In the rows, zero is written as 128.
Each path below is one point turned by a fixed rotation once a step. After each direction that follows a path, write how fast that rotation turns it, in degrees per step (0 if it stays still).
Each turn is a multiple of 5 degrees from 10 to 175, or 0.
Rotation 1:
[130 117 140 118 127 131 141 127 111 130 139 130 141 131 128 123 127 120
 132 137 137 127 124 128 141 128 130 121]
[128 112 139 119 122 121 136 133 119 133 135 123 144 124 136 123 136 115
 131 137 134 128 134 134 137 124 127 127]
[134 114 140 124 127 130 137 126 110 128 136 126 140 122 125 120 127 120
 132 140 136 124 123 129 142 127 134 124]
[126 116 139 115 124 125 141 131 117 134 137 128 144 133 136 126 132 118
 130 136 135 131 131 133 138 125 126 122]
[133 112 139 124 125 124 133 131 115 129 135 122 141 116 130 119 131 117
 134 139 135 123 127 130 140 126 133 127]
[129 116 140 118 125 131 142 125 112 132 136 130 142 134 128 126 130 120
 128 139 136 131 127 131 141 126 129 122]
[130 113 138 120 124 121 135 136 118 131 136 122 144 121 137 120 130 117
 135 135 135 125 131 132 137 124 129 125]
[132 115 140 122 125 132 139 124 111 130 136 128 138 125 124 124 133 117
 129 141 136 127 125 129 142 128 133 125]
[129 112 139 119 125 122 139 133 117 133 135 126 147 131 138 123 127 120
 130 135 133 129 131 133 138 122 126 123]
[131 116 138 121 125 128 135 130 113 128 139 125 138 117 128 121 134 115
 135 139 137 123 126 128 140 128 133 126]
[130 112 141 121 124 127 141 125 115 133 133 127 145 134 131 125 130 121
 125 139 133 132 129 133 140 124 127 124]
[130 115 137 119 126 124 136 136 115 130 139 124 142 121 135 120 127 117
 138 134 137 122 127 129 138 126 130 123]
[130 114 141 120 123 130 140 124 114 132 135 127 139 127 125 126 138 117
 126 142 135 130 129 132 141 127 131 126]
[132 112 139 122 127 123 137 133 115 131 135 125 147 127 137 119 122 122
 133 134 134 126 127 132 139 123 128 123]
[128 118 138 117 124 130 138 130 113 130 139 127 137 122 128 125 138 114
 134 139 138 126 128 129 140 129 131 125]
[133 109 141 125 125 123 138 127 117 133 131 124 146 129 132 121 128 122
 126 138 132 130 129 134 140 122 128 126]
[129 118 137 117 126 129 138 133 112 129 141 128 139 124 132 122 128 117
 138 135 139 123 125 127 139 128 131 121]
[130 112 141 121 122 125 138 127 117 133 132 125 142 126 130 125 139 117
 126 141 133 131 132 135 139 125 129 128]
[133 114 139 123 128 126 137 131 112 129 137 126 144 125 133 119 121 122
 134 135 136 124 124 129 140 125 130 122]
[126 117 139 115 122 128 139 130 116 132 138 127 139 127 131 127 140 114
 131 138 137 129 131 131 139 127 128 125]
[135 109 140 127 126 124 136 128 115 130 132 123 145 122 131 118 126 121
 129 139 133 126 127 132 140 123 131 127]
[127 119 139 115 125 130 141 130 112 131 140 130 140 130 131 125 131 117
 134 136 139 127 126 128 140 128 129 121]
[131 110 140 123 122 122 135 130 119 132 132 122 144 121 133 122 135 117
 128 140 132 128 132 134 138 123 129 129]
[132 116 139 121 128 131 139 127 110 129 138 128 141 127 127 121 124 121
 133 137 137 125 122 127 141 128 132 121]
[126 114 139 116 122 124 139 133 119 133 136 125 143 128 136 126 137 115
 130 137 135 130 133 133 137 124 127 125]
[135 112 139 126 127 127 135 127 112 129 135 124 141 119 127 119 127 119
 132 139 134 124 124 129 142 126 133 126]
[127 117 140 115 124 129 142 129 114 133 138 129 142 134 133 126 132 118
 130 136 136 131 129 131 139 126 127 121]
[132 111 139 124 124 122 133 133 117 130 134 121 142 117 133 119 132 116
 133 138 134 124 130 132 139 124 131 128]
[131 116 140 120 126 132 141 124 111 131 137 130 140 131 126 124 129 120
 129 139 136 129 124 129 142 128 131 122]
[128 113 139 119 124 121 137 135 119 132 136 124 145 125 139 122 131 117
 133 135 134 127 132 133 137 123 127 125]
[133 115 139 123 126 131 137 126 111 129 137 126 138 120 124 121 132 117
 132 141 136 124 124 128 142 128 134 125]
[128 113 140 118 124 125 141 129 117 134 135 127 146 134 135 124 129 120
 128 136 134 131 131 133 139 123 126 123]
[131 114 138 121 125 126 134 133 114 129 138 123 139 116 131 120 132 115
 136 137 137 122 127 129 139 127 133 126]
[130 113 141 120 124 130 141 123 114 132 134 128 142 132 127 125 133 120
 125 140 134 132 128 132 141 126 129 125]
[130 114 138 120 126 122 136 136 116 131 137 124 144 123 138 120 126 118
 136 134 135 124 129 131 138 124 128 124]
[130 116 140 120 124 131 139 125 113 130 136 127 137 124 124 125 138 115
 129 142 136 128 127 130 141 129 132 126]
[131 111 140 122 126 122 138 131 116 133 133 125 147 130 136 121 124 122
 129 135 133 129 129 133 139 122 127 123]
Directions:
[126 131 128 125 128 133 131 125 126 128 130 131 125 131 124 131 132 127
 128 129 130 130 127 126 129 131 129 127] -> 155
[124 131 127 123 127 126 128 134 129 128 131 128 128 128 133 129 129 125
 133 125 130 127 130 127 126 128 126 126] -> 140
Rotation 2:
[133 127 133 135 124 121 133 127 129 120 123 134 124 128 115 130 124 122
 131 116 145 146 127 133 121 118 136 118]
[129 114 135 124 127 131 127 124 123 127 139 139 134 138 127 126 132 121
 142 117 125 137 135 140 117 130 137 122]
[122 120 131 121 122 129 138 135 130 134 127 132 122 132 118 142 129 130
 126 120 126 145 120 131 115 122 130 114]
[141 131 121 128 127 123 137 127 125 118 129 141 125 135 129 129 128 125
 137 125 134 147 128 138 117 123 142 126]
[127 117 139 121 126 141 131 118 127 128 135 138 135 141 126 129 121 135
 129 122 125 142 127 125 114 129 137 121]
[135 121 122 119 120 125 134 131 134 121 126 136 122 128 111 135 114 123
 134 123 126 142 119 132 121 120 128 117]
[141 120 137 126 129 127 123 120 115 122 128 136 130 129 131 122 126 125
 131 123 138 144 128 137 117 121 138 115]
[119 115 140 131 122 131 134 127 135 127 136 133 133 138 113 133 123 122
 135 113 133 140 130 129 119 127 132 119]
[134 118 123 117 124 122 131 134 123 128 128 141 120 126 124 134 133 122
 136 120 120 140 127 143 117 121 134 117]
[130 130 135 130 126 131 136 125 124 129 130 131 129 140 130 134 132 133
 128 124 142 152 125 132 113 124 139 119]
[129 118 126 126 123 130 140 125 135 119 136 146 131 139 119 132 119 125
 138 121 118 138 128 129 118 128 138 128]
[137 122 129 109 126 135 124 126 123 130 122 133 123 129 123 131 121 132
 127 126 125 146 122 133 114 122 134 114]
[136 125 133 136 123 126 135 123 128 116 134 134 132 135 121 129 117 124
 135 124 145 146 122 130 121 121 130 118]
[128 110 139 121 125 127 125 122 125 125 128 142 132 131 119 124 124 121
 134 115 119 135 134 135 120 126 141 120]
[129 122 129 119 124 130 129 136 127 134 131 126 120 132 119 139 128 124
 133 119 139 145 124 138 114 122 126 112]
[133 123 130 138 125 121 140 125 123 118 131 146 131 132 130 130 135 126
 135 122 130 146 127 137 119 121 138 122]
[124 122 134 115 126 135 131 126 131 134 131 132 130 144 122 132 124 129
 131 120 123 142 131 131 113 132 146 124]
[138 123 119 122 123 133 138 132 128 121 133 141 121 129 123 137 119 129
 132 125 130 143 119 131 115 120 123 118]
[137 125 137 127 126 126 128 114 123 119 121 137 135 133 124 122 124 131
 131 125 130 149 125 133 123 122 144 119]
[127 113 134 121 124 132 129 129 130 127 140 131 129 139 117 131 111 117
 136 119 133 134 128 129 115 128 132 119]
[134 117 130 124 124 127 129 129 124 124 122 143 121 119 119 132 133 127
 131 116 127 143 127 138 119 116 126 114]
[128 127 135 129 126 123 131 125 125 129 133 126 134 143 126 130 132 123
 138 123 138 149 127 140 120 127 142 118]
[125 113 130 126 124 130 141 133 128 126 138 146 125 134 126 136 124 125
 129 117 121 135 129 127 111 126 136 124]
[137 131 123 115 125 134 130 125 130 127 119 135 122 132 119 134 131 135
 133 123 128 152 126 138 117 123 135 120]
[136 121 132 129 124 127 136 122 122 120 141 136 137 141 131 129 116 126
 135 131 134 144 118 129 118 125 134 118]
[129 115 137 121 124 131 130 124 131 124 121 141 125 128 113 128 116 126
 126 115 123 137 131 125 118 123 140 121]
[139 122 126 119 125 132 122 128 124 127 132 129 125 131 120 130 126 122
 141 122 139 144 126 143 119 123 124 113]
[125 115 142 138 123 120 138 125 121 124 132 140 135 131 126 131 131 126
 129 120 130 143 123 131 120 121 136 115]
[127 123 127 118 126 128 131 132 134 131 128 134 122 139 117 133 126 120
 135 114 127 139 136 137 114 129 145 126]
[135 122 125 123 125 137 135 129 122 126 136 141 125 132 133 136 132 134
 133 125 130 146 121 135 112 122 123 116]
[130 128 133 129 122 122 139 120 131 121 123 136 134 139 118 130 121 130
 130 126 125 150 121 128 123 124 146 122]
[138 116 127 113 128 135 126 128 125 125 137 138 124 136 125 128 111 120
 134 122 130 134 130 131 111 127 136 123]
[132 120 136 128 122 134 129 122 127 123 124 137 128 124 116 132 127 133
 130 119 134 148 122 132 122 118 121 111]
[132 120 133 127 124 115 130 125 125 124 132 130 134 138 121 126 124 114
 140 123 130 142 126 140 124 126 144 119]
[125 113 137 123 127 135 132 133 124 132 134 140 122 131 127 134 127 125
 125 113 133 136 133 130 107 124 134 119]
[132 130 123 127 122 129 136 127 134 123 126 137 126 134 116 136 136 131
 140 120 128 151 125 140 122 124 130 121]
[133 120 132 122 126 124 135 125 118 127 137 137 134 141 136 130 123 127
 130 131 123 143 121 132 114 127 145 120]
Directions:
[131 129 127 122 130 128 123 126 125 131 127 125 129 130 130 125 129 127
 130 130 127 128 130 132 127 130 132 128] -> 145
[126 127 130 130 130 131 128 127 130 127 130 131 128 131 128 126 126 127
 127 124 130 125 134 125 125 131 132 133] -> 120
[130 126 123 129 128 123 124 129 129 130 128 127 133 128 129 132 128 132
 127 127 129 127 132 124 128 127 128 128] -> 0
[132 129 126 125 128 131 127 124 129 125 127 129 129 129 127 126 120 131
 127 132 127 129 125 124 128 128 128 129] -> 55
